One vector is turned by the same rotation once a step. Each row is the vector after some number of steps, and that number follows the row.
The counts run from 0 to 466.
[ 19   3  -3 -10 -22  -5 -15  -4  25  -2 -50  -5 -19  10  -2  -4 -15   3
   5   3  13 -12  -2  13  -7   1 -18  11   1   7  15   0  13  -7  21  17
 -11   4 -14   0 -27   5   9   4  11  -4 -22  21 -36  21  19  -5   9  -6
  -8] => 274
[ 29  17  31 -13  12 -12 -28  -7   5  -5  -5 -10  -2  32  18 -12  -2  -4
  -6  13  35 -27  -5  10  -5   6  -1   2  -1   8  -2   9  -3  14 -23  20
   5 -16  -1  11  12  12  -1   7 -12   7 -16  -7   0  -2 -12 -25  -9   8
   8] => 440
[-14  10  10  -6  21 -35   5  12 -28  16  -5   8   9   9  28  13  -1  -1
   0  -1   1  14   4 -11 -25  23   3  -2  -8   8   0  22  -6   2 -12   2
  15  -6 -26  11 -17   2  -1   8   9  -5 -18  18  -3 -13  -2  15 -14  38
  26] => 229
[  1  16  -2   0  12 -27   0  -8 -19   5   5   4 -10   4  10   6   3  -4
  18  -9  -4   0  21 -15 -18  31  -6   3  -7  21  -8  -2  32 -10  -3  21
 -12   2 -16  24 -18  -9   0   1   9  29  26  13   0 -11  17   7 -31  11
  12] => 298
[-16  -2  -5   3  12 -11   2  14 -14  21  -3   8 -20  18  -9  -4  20   4
   2  35  34  10  12 -22  -2   8 -15  21  25 -14   9 -23   4  -3  14  10
   2  -8 -11   7  -4  -3  -9   0  14   3   9  17  -4 -14  14  -4  -5  29
  20] => 84
[ 19 -20   3   5  -6 -15   1   0  24  -3 -19  -4  14  22  31  16 -10  14
  -1  -4  -3   8  24   5   0   8  -1  -5 -31  -2  28  19  10  -1  25  -5
  -1   0 -26  11 -19  -1   4  30  14 -11  -8   2  11 -10  -3   4  -5   5
 -10] => 36
[-36  15  27  -9   0   6  -3   4   9   2 -17   5   6  21   0  26  -6   7
  -5   5  11   5  -5 -17 -19   9 -15  -5  14 -10 -33   2  16 -17  18  15
  14  11 -21   1   7  27  -6 -15  -1   4 -12 -19  -1 -19   0 -11  -3  10
  -6] => 462
[ 11  24   5  -6 -12 -16 -11  -2   6  10 -37  -6  -6  13   6  16 -12   8
   2  -8  33 -18 -10  -1  -4  33 -11   0   2  29  -2   9  22   2 -11   9
  14  -6  -3  20 -19 -11  -1  -1  -2   8  -2  28 -10   0   2 -19  -6   9
   9] => 290
[  5 -15  -4  -5   9   1  12   0  20  16   2 -18  -5  13   2  21  -3  39
 -16  20  29   0  22 -21 -16   0  -9  10   1  -4  26 -10  11  -7  39   6
  23  -6  -6  10  -9   4  -5  21  -1 -12  10  12   9 -18   8  -4 -14   2
   8] => 99
[ -4  18   7   8  -6 -18 -10 -13 -34   9 -20 -33 -17 -19  13   0  13   8
  -3 -27  17   7   1 -15 -15   8  -1  -1  27  -5  -9  20  -2  10 -24   3
   2  -4  -7  -2   1  -7   0  -6   4 -10 -14  20 -30 -16   4   4  17  30
  -5] => 141
[ -8  18  -5   1  -2 -25  19  -4 -18   9  10  11   4  13  10  15  15  13
  12  -9  13  17  12 -15   2  33 -19   6 -13   6 -12   4  29  -4  -8  10
  -8  -1 -19  25 -22 -13   4  -5   4  12  15  19  14 -17   7  -3 -14  27
  11] => 302
[ 29 -19   8  -1  16 -32 -33   0   6   4   1 -30 -10   5  16 -25   1  -5
  -7  19  -1   3  22  20  -7   5   8   3   7  -8  27   6 -15  14   1   3
 -13 -18 -12  -5  -1  -4  -4  30   8   9  -7   1 -24 -12  -6  -8 -10  11
   3] => 427
[ -1 -16  -3  14   4  13 -11  31  21   7 -12  26  -2  13   2  11 -10 -15
   0   6 -11   5  11 -15  18   8  -3  17   1  12   4   2   2 -15  30   9
   3   7 -19   4 -27   7  -1  15  27  -3   6   7  23 -18  15  -6 -27  12
   4] => 19
[ 28 -16  16  -9  -8  13 -21  -1  28  -8  -3 -20  -2  -6   2   9   3  -5
  -8   3  -3  19  25  42 -11 -12 -10  11   7 -12 -17   3  -1   6  26   3
  -2  -2 -26 -14 -26  12  17   2   0  -1 -13 -11 -10  -6  13 -13   1 -27
 -21] => 192
[ 21  -8  20 -18  18  37   3  13  36  -4  15 -17   3   2  -8   7 -11   7
   1   7 -15  -5   7 -12   1 -21 -12 -11   1  -1  -6   1 -19  -2  18  20
   8 -13  -8   0  14  33  16   4  -4  -5   1 -15   8 -30  12 -14 -13  -5
   1] => 179
[ 25 -16   9  10   9 -18 -20  13  16   5 -14 -34  -8   0  24 -17  -6  13
  -8   9  -2  -1   5  -5  -2  -1  -4  -3   8 -14  30  12 -21  13  -2  -6
  -1 -11  -6 -10   3 -11   3  27   8 -12 -21  13 -30  -9  -9  -9   1  32
  -2] => 422
[  6  17   6  -7   9 -35  -3   0  -7  17 -18 -18 -16   4   9  17 -11  15
   9  -2  19 -12   8  -5 -16  34  -5  -1   2  21   2  -4  22  -2 -15  10
   7  -7  -6  13 -16 -23   6   2 -10  27   1  26 -17   0   1 -10 -19  14
  12] => 292
[ -2  13   8  -2 -14 -14 -26 -37 -19 -21 -27  -2  -5  15  18 -14  17 -27
  21   9   7  -1   3   9   6  13   5  10  11  -5  -3   7  22   6  -3  13
 -32  11 -28   9  17  14  -1   3  15  13 -17  -9 -15  -3  11   6  15  10
 -14] => 61
[ -3   8   4  -1  22   4   8   5 -11  -9  19  21  10  18   9   1  -3 -37
  19  19  -5  11   9  -6   8  23   8   8 -12  17   2   2  -8   1  -3  11
  -5  -9 -31  23   5  27   8  -3  11   3  -1  -9  21 -28   8   3 -21  14
  31] => 237
[ 12 -19   0  17   0  21  -3  35  32   1  -6  11   0  15  11  16 -16   2
   3   2  15  -9   3 -11  33  18  -4   4 -11   9  15 -10  -7  -9  16   0
  22   1 -11  12 -25  -6  11  15   9  -5  -8  11  30 -10   5 -14 -19  21
  10] => 24
[-16  -4 -10  -1 -11  36  21 -16   4  -4 -12 -19   8  -9 -12  18  16  -2
  14  16  -9  25   6 -14  22  12  -4  -3   5 -16  12   1   4  -1  12 -13
  -7  -3 -20   8  13  19  22  10  13  -8  -1 -15  10 -42   7   3  18   0
  -6] => 327
[ -3 -22  -1  16   5   4   0  46  26  14  -1  11  -1  10   5  21  -5  12
   3   7  -6  12  14 -11  15  12 -15   5  -6  -7   5  -8   1 -11  19  -4
  11   2 -21   3 -27 -17  11  11  16   4   5  16  14 -21   6 -14 -22  33
   3] => 22
[-14 -19   3   9  17  -4  -8  31   8  20 -14   6  -4   7  -9  24  -1  -6
 -10  22  -3  14  18  -8  -8  16   1  17  14   0   3  -2  -1 -17  25  -6
   8  -2 -24 -10 -28  -2  -1  19  22  16  10   3   0 -21  17   4 -27  13
   3] => 16
[ -4  -1  11   0  34  -3  13   6 -15  -3  27  14   2   9  12  -1   3 -25
  16  17  -8  10  17  -6  -1  23   6   7 -11  13   2 -12 -13   3  -5   6
 -11 -14 -34  22   1  24   9  -5  13  16  -7  -4  12 -19   9   8 -19  20
  32] => 236
[  1  -5  10  -8  21  23  24   1  10  -5   0   3  13  19   9  14 -12   0
  12  27   6 -12  -7 -20  -5   0   0  -5 -17   4  19 -14 -27  -2   6   2
   8 -12 -24  17  23  31  20   5  -6 -12 -33   0   3  -4   1  10  -4  17
  29] => 247
[ 18  -8   5 -10  14  42   8   8  19  -2  27  -5   6  10  -3   3   0  -6
  -9  15  17   5  13   3  11 -14  -9  13   0   0  -2  -6 -22  16  16  12
  20 -18  -9  11   1  30  14   1  -4 -14  -7 -10  30 -30  13 -14  -2  -7
  13] => 175
[  4  17  -1  14  -2  -8 -17 -11 -42   2 -11 -21 -24 -14  13  -8   8 -13
   1 -29  19 -15   1 -18  -9   3   4  11  26  13  -1  -1 -14  18 -19  17
   1  -5  -6  10   0   1  -6  -7   8  -4 -19  21 -18  -3  21  10   9  26
   3] => 143
[  5 -14   2  -7   3  22  13   7  36  -8  -9  -8 -10   9 -10  -4   6  14
  15  35   4  12   2  19  17  -6 -28  -3  -6 -23   9 -26  -6  -2  18   3
 -13  -6 -26  -5  -2  10  30  -7   0  -3 -27   1 -23  -1   5 -12  14  13
   1] => 261
[ 10   5  11  16   4 -18 -21  21 -11   0  -2   4 -15  -8  25  -9  -4 -15
  11 -28   2   7   7  12   0  17  -6   1   9  13 -21   0   0   6 -17  12
  -4  -1 -24   4 -35 -15   6 -18  11   9 -23  23 -16   2  13  -6  -6  32
   3] => 215
[ 13  -4  -3   3 -30  -5  -7 -28   4 -15 -11 -29  -4  -6  22   3  14  19
   3 -35   8  15  26  14  -9  -5 -16  -2   0 -22 -10   7  20  10  16   6
 -16   7 -16   0 -16  -8   5   1   3  -9 -11   2 -14  -8  14  -5  19   0
 -30] => 125
[  4   6  17   0  13  13  -1  -4 -21   2  10  -1  -2  13  15  34  15  -8
  -8 -20  18 -17  16 -22 -29  -2   8  17  -3  14 -18 -10  -3   0  -7  32
   6  -3 -17   9   0   3   5   3  -5  13  -2  -7  27  -4  22  20 -20   4
  -5] => 382
[  7  23  28 -14   3  -6  -2  10  -5  12   5  -4   5  17   6  25  18  25
  -7 -20  12  -6   8 -23 -17  -4 -14  -4   0   4 -30  24  13   5 -21  25
   9   2  -7   7  -2 -17   7   6  -5   9  14  -2  18 -23  -1 -15 -19  21
 -11] => 375
[ -9  -1   7 -15  20   2  35   5  11   7   4   3  17  14  10  17  -3  14
   3  29   3  16  -6 -18  -3   5 -15 -15 -20 -14  10  -1 -18  -1   0  -3
   9 -11 -28  10  13  15  22  -1  -6 -12 -26  -3  -1 -20 -13   1  -1  30
  26] => 245
[ 16   5  15   0   0 -16 -13 -24  -1 -23 -18 -25  -6  14  30   7  12   5
  23 -12  11 -22  -1   0  -7   6  -4  -9 -15 -11  13 -10   4  12 -19  13
 -20   1 -24   2  27  -5  16   7  -9  10 -29   0 -21  14  -1   9  11  23
 -16] => 54
[-13   8  25 -11   2  10 -13  15  -8  12 -18  15  -5  11 -28  16  25 -24
  -3  28  16  12   4   6   4  11   1  20  29  -9 -26   0  -4  -3  -9  11
  -3  -4 -23 -13  -7   2  18  -4  10  25 -10  -5  -2 -18  15  -8  -5  12
  -3] => 0
[ 21 -15 -16   4  -1  19  -9 -14  15  -2 -18 -34 -21 -18 -11  -5   6  -1
  11  15 -17   2   7  -6   4 -13   1  14  21  -2  28  -8  -8   4  10   6
 -21  -4  -8  -6  11   5  19  24  20   6  -2   6 -21 -12  25  16   6  -3
  -9] => 340
[ 23  -5   5   3   5  15   2 -19  27 -15  -1 -48  -8 -10  17  20  -6  31
   8 -20  10 -20  19  -4  -8   5 -18 -13  -4  -7   2 -20   9   2  14  11
   4  -9  -5   2   9  -3  13   1 -25   3   1  -4  -1 -12  -1 -12  -4  -7
 -20] => 116
